Each row is where one point has got to under a steady rotation. How many ticks took it there?
The counts run from 0 to 539.
[ 39.8  29.6  -9.3 -17.5   4.1 -13.5  -0.6 -18.1  23.9   9.3  10.3 -18.8
  -2.2 -24.6   2.2 -13.8  21.8  39.5  -2.3 -36.6  -4.5   0.1  15.3  33.3
  -9.0  37.2  -1.8 -37.7 -17.0 -12.2  11.4  -4.0   8.5  20.9  29.1 -24.6
  19.6   0.3  -9.3  -7.5 -17.9  29.3  14.2 -32.6  -1.0   8.7  -8.4   7.2
  20.3 -16.3  10.1  16.4  -2.5 -42.4]	58
[-11.4  -0.5   6.1  -2.9 -29.3 -22.3  -5.4  -1.2  28.0   7.8 -25.8  -2.7
  -2.6   5.4  11.6  12.9 -17.4  39.1 -17.6 -33.0  25.4  15.2   1.4  42.4
 -18.2  -1.1  -4.9   6.4  -8.5  49.6   2.3 -18.9  -5.4  25.0  -0.2   3.3
  25.5   2.3  37.8 -21.0  -3.0  -5.2  -1.0 -21.2   9.9 -26.7 -14.1  11.1
  36.0 -23.1 -16.5  26.4  14.6 -25.0]	353
[ -1.1  10.1   6.7 -18.4 -27.9  12.8  -7.5 -31.9  28.2 -24.0  27.9  -1.6
 -16.2   4.4 -29.6  24.0  -0.6  20.8 -20.7 -34.4  -9.0   6.1  21.4  16.2
 -23.6  19.3  21.8  -7.6 -35.3   3.7 -19.4  -8.7 -18.7  10.8  -5.5  -0.4
 -19.1  14.1 -11.3  -8.4  -7.6 -12.5 -28.7 -11.9 -38.5 -16.5 -17.2 -30.4
  19.8 -13.0  -9.7  23.1  23.6 -37.5]	294
[ -9.2  25.6  10.4 -27.2 -25.1 -13.3 -11.3   4.8   1.6   3.1  -3.7 -16.1
 -15.7  -4.9   5.7  30.6 -12.9  32.9 -31.9 -20.8  -8.5  -3.0  22.6  17.3
   1.0   9.9   6.7  -9.8 -10.8  33.6  28.1 -11.7  -2.9  37.6  10.7   8.0
  10.5  26.2  16.5  -1.6 -28.6  34.4  11.3 -28.0  -3.5  -4.2  -8.8   1.6
  14.7  -0.7   1.4  25.9  16.2 -63.5]	8
[ 12.2  24.4  -8.5 -24.7   2.6   5.8  -0.4 -11.2  37.6 -13.0  16.3  -2.0
  -6.7  -9.8  -6.4   9.0 -18.1  36.6   8.9 -31.8  -5.0  35.1  18.6  22.5
 -19.1  26.4  14.9  -4.7 -30.3 -11.2   0.3  12.9  -3.5  20.5 -25.6 -37.7
 -23.5   5.7   4.3 -33.8  -8.5 -12.0 -45.2 -14.9 -38.4  -4.0  -4.0  -8.0
  17.7 -13.1 -13.7   7.9 -12.1 -32.7]	121
[ 37.3   6.1  -0.5   1.1 -29.5 -18.2   1.9  -5.1  -2.3  -6.5  18.8 -16.3
   9.9 -25.7  13.1  -6.7   1.3  45.3  -5.6 -41.8  10.5  -9.9  25.0   8.2
  -0.1  21.7  -4.9 -15.1 -50.5 -14.5  16.2  33.2  -8.2  14.0   0.2 -11.5
  28.7  -8.9   8.5 -25.3  -1.2 -20.9  17.8 -15.9   6.1 -13.6 -42.1   5.4
  26.6 -29.4   4.4 -31.8   4.6 -12.2]	151
[ 36.9  26.7 -11.6  -0.9 -28.9 -12.9 -15.2  12.5  15.1 -23.0 -15.6  23.1
   9.6  -4.4  15.5   1.3   6.0  44.7  -2.7 -46.4  20.7  15.9  19.3  15.3
  -6.2  -7.0   1.9  20.8 -29.9 -20.2   2.8  21.2  -7.1  32.6 -26.5 -13.0
  -8.3   9.9  22.0 -20.8 -16.6  -5.8 -22.1   0.7   1.6 -31.2 -15.8  10.7
  15.3 -44.2 -16.9 -16.0  24.3  -0.5]	522
[  2.5  21.4  -1.9 -20.1 -38.1 -23.7 -27.1   5.2  19.2   0.2 -25.0   7.0
   5.5 -11.1  25.3  19.8   1.0  36.7 -10.0 -28.3  25.9  -7.3   2.6  32.2
 -10.0  -4.7 -14.9  20.0 -29.5  42.4  24.1  -4.2 -13.6  16.8   4.9   0.2
  12.6   6.4  31.0 -24.0  -1.1  20.6  -3.5 -15.2  26.2 -15.9 -28.0  13.6
  17.8   0.6  -8.8  -1.2  32.5 -30.4]	1
[ 22.6  33.9   0.8  -9.9  -3.6  19.9 -22.6  -6.4  30.9 -16.9  16.0   9.8
 -23.0   4.1  -4.4  15.7   1.5  30.2 -15.1 -45.5  -1.7  11.9   9.7  34.4
   9.2   7.6  -0.1   0.0 -49.9 -18.2   6.3  -4.6  -5.4  13.3  24.2 -12.4
 -13.9  -0.1 -22.7 -29.6   0.3 -16.9 -46.5  -0.8 -15.5  -0.2   8.5 -13.7
  27.0 -19.2   3.6   8.8  36.4 -23.9]	211
[ 12.6   5.2  14.3  -3.1 -35.3 -13.2  -8.4 -25.9   4.5  -1.3   9.4 -19.9
   6.8  -9.9  11.1   7.2   8.4  27.7  -9.2 -32.5  16.4 -15.8  19.2  24.5
  11.8   7.0  -1.1  -7.6 -35.6  15.4   9.4  -1.5 -32.1   5.3  48.0   9.6
  28.4 -24.0  -1.5 -28.7   3.3  -8.0   5.4  -7.3  17.1   3.4 -43.4  -6.3
  25.5 -11.3  14.0  -3.7  47.7 -34.2]	282
[ 18.0  15.1 -19.2 -17.3  -2.1  -5.8 -19.3  -3.3  28.8   8.8  -0.9  -2.6
  -3.7   0.4  13.2   1.7   5.4  26.6 -26.7 -45.2   2.4   9.0  11.2  30.5
 -37.0  23.3  -5.4  -6.8  -6.7   8.5  -8.8  -1.9   6.2  22.8 -14.8 -28.4
   6.5  45.4   3.4  -2.7 -18.8  53.3   9.7 -39.3  -7.3 -17.2 -19.4   4.3
  15.4 -26.2 -11.5   9.4  -4.2 -34.6]	447
[  4.6   4.0  10.3  -1.2 -33.1 -10.0   0.3 -22.7   9.8 -12.4  20.4 -13.7
  17.5  -9.2  11.6   7.0 -20.6  34.9  23.4 -30.2  30.9  18.4  36.5  -5.5
   4.3  -2.2  10.8  -7.9 -21.8  -4.3  -5.4  21.8 -46.5   9.0   7.1   0.3
   2.2 -26.2  12.9 -37.7 -11.5 -16.4  -1.7  -2.1 -19.5   5.6 -51.2  -6.1
  18.3 -21.5 -15.6  -7.7  21.0 -38.2]	198
[  7.8  -6.5  -3.1 -10.9  -0.5   3.9 -13.7 -33.4  29.9  16.6  20.8 -27.0
   1.9   1.0  13.9   0.7  -9.5   9.3 -18.9 -46.2  15.3   0.5  15.3  41.6
 -14.2  23.7 -15.3 -12.4 -26.5  15.6 -14.3 -10.9 -22.0  -7.4  34.6 -22.1
  25.0   4.9 -10.0 -38.7   8.5  23.7  -1.1 -28.4   1.2   0.6 -40.1 -12.6
  30.5 -12.5   2.7  -2.1  18.9 -34.4]	276
[ 28.5  35.6  -9.6 -19.4  -4.3   2.2 -23.0   3.8  36.3  -8.8   2.6  10.9
   3.4 -20.0   8.0  -4.7  -9.2  51.4  18.8 -31.7  27.1  16.3   5.8  35.9
  -4.9  11.0 -21.0   2.4 -49.8 -14.3  20.4   6.3  -4.4  13.8  -5.4 -30.8
  -6.1 -15.4   8.1 -49.2   4.6  -0.5 -34.9 -10.7   6.0   0.7  -0.2   7.6
  19.9 -10.0 -11.4  -6.0   1.1  -8.6]	127
[ 34.2   8.6  15.1  10.2 -39.7  -7.7   9.5 -15.4 -10.8 -20.9   6.8 -19.1
  19.7  -5.6   5.1  -1.4  -1.9  28.8 -24.2 -39.8  21.1   5.2  42.4  -0.6
  18.8  -4.9  18.5  -5.8 -12.4 -34.6 -15.6   6.5 -23.0  30.3  11.9  13.9
  16.0  -5.7   7.6 -18.1 -25.5  -2.0   6.7  -0.8   0.7 -25.1 -29.1 -14.7
  18.2 -48.9   2.3  -0.1  32.3 -12.1]	241
[ 14.2   8.1   3.8  -5.4  10.9  13.2 -17.5 -12.6  -1.7   8.7  31.8 -19.9
  24.6  -2.8  -8.5  -2.3   0.8  25.0  -5.2 -31.5   2.7  -3.2  48.8  23.0
  -5.7  34.5  -6.8 -15.9 -29.2 -29.6  -1.5  13.3 -34.3   9.5  28.6 -23.8
   5.8   4.3 -12.4 -42.2  -9.8  18.2  -7.9  -8.2 -11.1   8.6 -35.7  -2.8
   4.6 -16.9  15.4  -2.1  29.1 -45.3]	191
[ 41.4  17.5  -9.6  -1.2 -34.2 -35.3   2.5 -15.1  12.9 -15.9  -8.7   2.6
  21.5 -16.2  10.3 -10.7  35.4  37.1  10.0 -41.0   8.2   4.2  23.2   8.1
  -9.5  10.3  22.1  -3.7  -9.7 -12.3   0.0  24.1 -22.9  29.5   7.3  -7.3
   6.7  -5.4  11.2  -0.7 -28.1  -4.7  10.5  -3.6  -4.6 -10.9 -42.2  17.6
  13.5 -40.2  -5.1  -6.6  35.7 -29.1]	66
[ 10.1  18.7   0.6 -25.1 -33.4  14.6 -23.5 -26.2  36.6 -24.5  20.8   5.1
   1.6 -11.0 -14.9  14.9   4.2  27.4 -13.7 -35.1  18.6  -7.2  10.0  30.7
 -23.5  15.6  -4.9   6.1 -54.7  -2.4 -15.9  -7.9 -16.0  -2.0 -14.4 -11.6
 -15.5   5.8  -5.8 -35.6  14.7   0.8 -36.3  -9.9  -4.8 -22.9 -18.6 -34.1
  16.2   3.9  -9.1   1.3  21.8  -7.9]	299
[  7.0   3.5   5.2 -13.8 -58.6 -28.4  -4.9 -27.3   7.8 -16.2   4.1  -9.2
  22.2 -13.8   1.1   8.7  14.6  30.0  -4.2 -26.6  21.2 -11.0  32.2  -0.8
 -20.2   5.8  16.5  -3.3 -10.5  17.3 -11.9   9.3 -36.8  13.2  -1.8  13.5
   6.7   3.0  19.3  -2.8 -20.7  18.0  21.4 -13.4  -3.0 -20.1 -57.3  -7.7
  11.0 -13.5 -10.7   2.7  30.8 -38.9]	372
[ 24.6  27.2   4.5 -32.8 -57.7 -26.1   9.6 -24.5  12.0 -29.5  -1.2 -16.5
  24.5 -41.9  12.9   7.8   5.1  33.6  11.0 -18.5  19.0  -0.3  25.2  -2.2
   1.0   4.8  24.6   8.3 -22.1  -5.2   6.9  14.1 -25.9  18.0 -18.6  -0.5
  -2.6 -10.4  26.0 -26.9 -17.2   9.0  -8.0  -9.5   4.6 -12.7 -41.1 -15.9
   4.6   0.3  -7.9  -9.0   9.1 -23.4]	23
[ 12.0  20.7   2.5 -23.4 -36.8  11.7 -27.9 -23.2  35.6 -27.2  16.7   8.1
   2.6 -12.5 -12.8  14.1   1.9  31.6 -10.2 -32.8  24.6  -8.3  10.7  29.4
 -20.9   9.4  -9.7  12.0 -57.1   0.6 -11.0 -10.2 -18.0  -3.5 -13.8  -9.9
 -12.6   2.7  -1.7 -38.4  16.1  -0.5 -37.6  -9.4   3.7 -26.6 -16.2 -30.8
  17.3   2.2 -11.2   0.7  21.6  -6.4]	300
[ 26.4  17.6   3.2  -9.2  12.4   2.9 -20.6  15.1  -4.1  15.2   9.8 -13.0
   8.3  -9.1   6.2  -2.4   8.5  52.6 -26.6 -38.9  -0.2  -7.0  28.4  25.9
   0.0  37.2 -19.3 -15.3 -27.2 -30.0  17.3   3.6  -0.2  28.2  14.0 -26.8
  22.3  30.5  -2.3 -30.7  -2.5  26.6   7.3 -21.6  16.7  -5.5  -2.7   8.9
  14.7 -21.5  27.5   0.9   1.4 -29.7]	538
[ 32.0  27.5 -13.9 -15.6   3.3  -9.1 -13.5  -0.4   0.8   2.9   4.7 -10.1
  23.9 -13.3   2.7  -4.8  -6.0  11.9  -6.8 -26.5   0.0  -5.7  41.7  35.8
 -12.2  27.5  -6.8  -4.8 -40.2   5.8  22.3  27.7  -6.8  18.7  14.3 -33.7
   5.2 -11.9  10.3 -34.1 -30.1  21.2 -12.1 -10.0  -2.8   1.1 -41.0  18.2
   2.8 -15.5  -9.4 -19.2  25.7 -33.3]	497
[ 16.3  31.2  10.9 -31.4 -59.7 -32.6  14.8 -20.3  17.5 -29.5  -6.2 -16.5
  15.1 -37.3  19.7  13.9  -6.3  40.8  11.9 -17.5  17.8  10.6  16.4  -5.6
   9.9  -0.9  28.9   5.7 -14.3  -1.8   9.6   7.7 -21.7  24.9 -20.8   4.0
  -0.3  -9.6  29.8 -22.8 -16.3   1.4  -7.4 -10.7   1.4 -10.5 -29.0 -16.6
  13.7  -0.8  -7.4   1.3   2.7 -26.6]	25
[  4.4  22.4   0.9 -18.4  -5.1  -1.9   9.8  -6.4  23.1 -19.9  13.4  -5.8
  -2.9  -5.7  -9.7  16.3 -21.1  33.3   9.2 -26.3 -12.0  39.2  29.2   6.6
  -7.4  19.4  30.0  -5.6 -16.8 -12.2   3.7  15.1 -12.1  34.1 -26.8 -21.4
 -23.5   5.0  11.4 -24.6 -23.0 -17.2 -35.5  -6.7 -48.4  -3.1  -8.9  -6.0
  14.5 -20.2 -12.3  17.3   2.1 -46.4]	118
[ 23.0  12.2   1.7 -15.9 -34.7 -35.2  -5.0  -4.4   1.7   5.2  -9.6 -21.4
  16.1 -26.8  35.8   4.3  19.5  40.4 -11.2 -34.9   8.7 -12.7  13.1  10.8
   4.7  18.6  -0.4   3.4 -21.0   6.8  24.1  16.3 -14.7  19.2  11.8  -8.1
  33.2  13.6  14.7 -22.1   0.4  18.4  19.9 -19.9  29.5  -9.7 -45.8   9.9
  17.4 -11.0  15.6 -22.6  18.9 -34.1]	456
[ -0.8  13.4   4.0   4.1 -24.5   7.7 -20.7  17.1   1.4  -9.7   4.6   9.1
  -0.4  11.4  -4.7  17.2 -47.8  32.9 -23.5 -31.5  32.4   6.5  38.7  21.7
  -7.0 -11.8 -16.6   4.9 -44.4  16.5   6.1   7.2  -8.8  26.9 -15.7   6.2
  -0.2  -3.4  34.0 -27.7 -25.5   0.1  -9.2  -8.9  -9.3 -26.6 -17.9   4.6
  21.2 -35.5 -30.7   1.9  20.0 -12.8]	221
[ 15.8  23.1  -5.2  -8.4 -12.0 -20.0  -6.1  18.9   9.8  -1.5 -27.2   0.8
  34.1 -13.4   0.8   0.0 -17.4  33.6  -4.8 -19.7  22.2  10.3  30.2  39.2
 -16.3  13.2  -7.0  14.2 -16.5  18.0  16.5   7.8  -2.2  37.9 -21.0 -22.7
   7.2 -10.3  49.3 -36.9 -23.6  10.7 -16.3 -10.3  12.5 -27.4 -19.0  25.8
   6.8 -23.5 -18.2   6.3   9.8 -15.4]	45
[ 19.4  28.5   3.4 -20.6 -29.4 -18.0  16.8 -13.6  20.7 -12.4  18.4 -17.5
 -24.3 -27.3   5.8   9.6 -18.2  52.7   6.7 -28.2  -5.9  18.3  16.4  -2.6
   6.8  12.5  17.7 -34.2 -26.7  -0.4  23.6  12.3   4.0  28.2  -1.2  -1.4
   4.7 -12.8   7.5  -2.2 -23.8 -12.3  11.1 -25.5 -30.7   7.3  -8.7  -3.5
  31.9 -15.8 -12.9  10.4 -15.7 -45.9]	508
[ 25.0  34.0  -0.1  -4.2  -3.3  19.2 -30.9   0.9  19.9 -16.6  10.3  17.0
 -10.9   7.1  -9.5  13.1   4.2  30.2 -14.7 -43.4   4.7   5.2  17.1  36.8
   3.3   5.0  -6.7   7.0 -54.4 -18.1   8.7  -2.0  -6.8  17.3  19.9 -13.1
 -14.2  -0.7 -14.1 -33.6  -4.9 -14.4 -46.9   5.4  -5.5  -8.3   3.7  -6.5
  18.8 -22.3   0.9   3.4  44.2 -15.9]	213
[ 36.6  15.4 -21.1  -4.8  11.7   1.8  -6.2  -3.3   9.5   6.2  22.7 -15.0
  -6.6   0.3   5.4  -6.0 -14.8  11.3 -32.5 -50.6  -9.7   7.0  30.6  29.6
 -14.3  29.3  -4.2 -18.8 -33.8  -6.2   2.6  21.8  14.6  20.8   8.7 -34.2
  15.0  16.6  -7.0 -12.0 -26.0  19.7   3.0 -31.9 -21.4  -8.7 -28.4   7.7
  21.9 -42.3  -9.0 -13.3   5.8 -27.2]	144
[  6.6  16.2   8.1 -26.6 -10.6  -9.4   5.4 -14.9  19.9 -12.7  10.1 -11.5
   2.3 -11.6  -6.5  17.1  20.5  39.4  -4.7 -29.9 -29.1  19.9  22.9   3.6
 -13.6  38.3  34.3  -3.5  -3.2 -18.6  -1.6   7.8 -21.9  32.0 -17.7 -23.1
 -14.5  40.5  -5.0 -12.1 -10.1   1.3 -18.0 -12.5 -33.1  -4.2 -13.2 -11.4
   6.4  -9.3  16.9  17.8   7.0 -57.7]	468
[ 31.0  17.8  -3.7  -5.7 -13.6  -3.6  -7.8 -25.9  40.7 -15.6  -9.0   5.9
  20.1  -6.8 -16.6  -8.9  33.2  28.5  -6.4 -43.6  12.9  11.4   7.8  48.6
 -23.8  20.5  10.4   3.7 -11.2 -15.8 -30.8 -21.8 -13.5  15.3   5.3 -22.9
  -6.5  -2.5  -0.8 -28.2   2.5   0.1 -35.7  -1.5   2.4 -28.1  -0.9  -8.9
  15.7 -30.0   1.5  25.8  31.4  -6.2]	343
[ -3.6  38.6  -0.3 -23.0   5.6  -5.6 -13.7  12.2  23.3   6.9 -13.6  -1.8
 -17.6   3.4  21.0  22.5 -23.5  37.7  -1.8 -28.0   4.1  34.9  11.1  26.1
  10.1   0.8   1.6  -0.4  -2.1  11.7  25.5 -11.3  -2.7  39.3  10.8 -12.7
  -3.2  12.3  16.9 -22.6 -24.8  31.6 -19.5 -21.4 -11.5  14.2  11.0  11.8
  17.9  -9.4  -4.5  28.0   9.1 -59.4]	487
[ -0.3   4.1  10.9  -7.8 -35.2 -10.8   6.3 -26.4  19.5 -13.7  20.2 -15.9
   1.0  -8.6  17.5  11.6 -28.4  36.7  23.2 -30.4  27.0  29.1  26.8  -6.8
  11.2  -7.8  14.0  -8.0 -21.3   0.5  -4.8  17.4 -41.1  13.2   6.9   5.2
   3.2 -24.9  12.6 -31.3 -10.6 -20.9  -5.4  -5.6 -26.8   7.7 -41.7 -10.1
  28.0 -22.1 -16.3  -3.0  14.2 -40.2]	200
[ -9.0  -9.8  -4.1  -4.4   3.8   9.8 -14.0 -23.6  29.5  17.9  17.2 -18.8
  -0.3  19.5   5.7   5.6 -26.3  13.6 -22.7 -43.6  19.7  20.2  24.1  38.1
 -25.4  15.0  -9.3 -13.6  -4.0  18.8 -27.4 -19.2 -22.1   6.7  14.7 -17.6
  14.0  17.6  -0.6 -28.4  -8.0  33.5   0.4 -32.1 -16.0  -5.0 -28.2  -8.7
  27.3 -26.5 -14.3  23.0   9.0 -42.2]	272
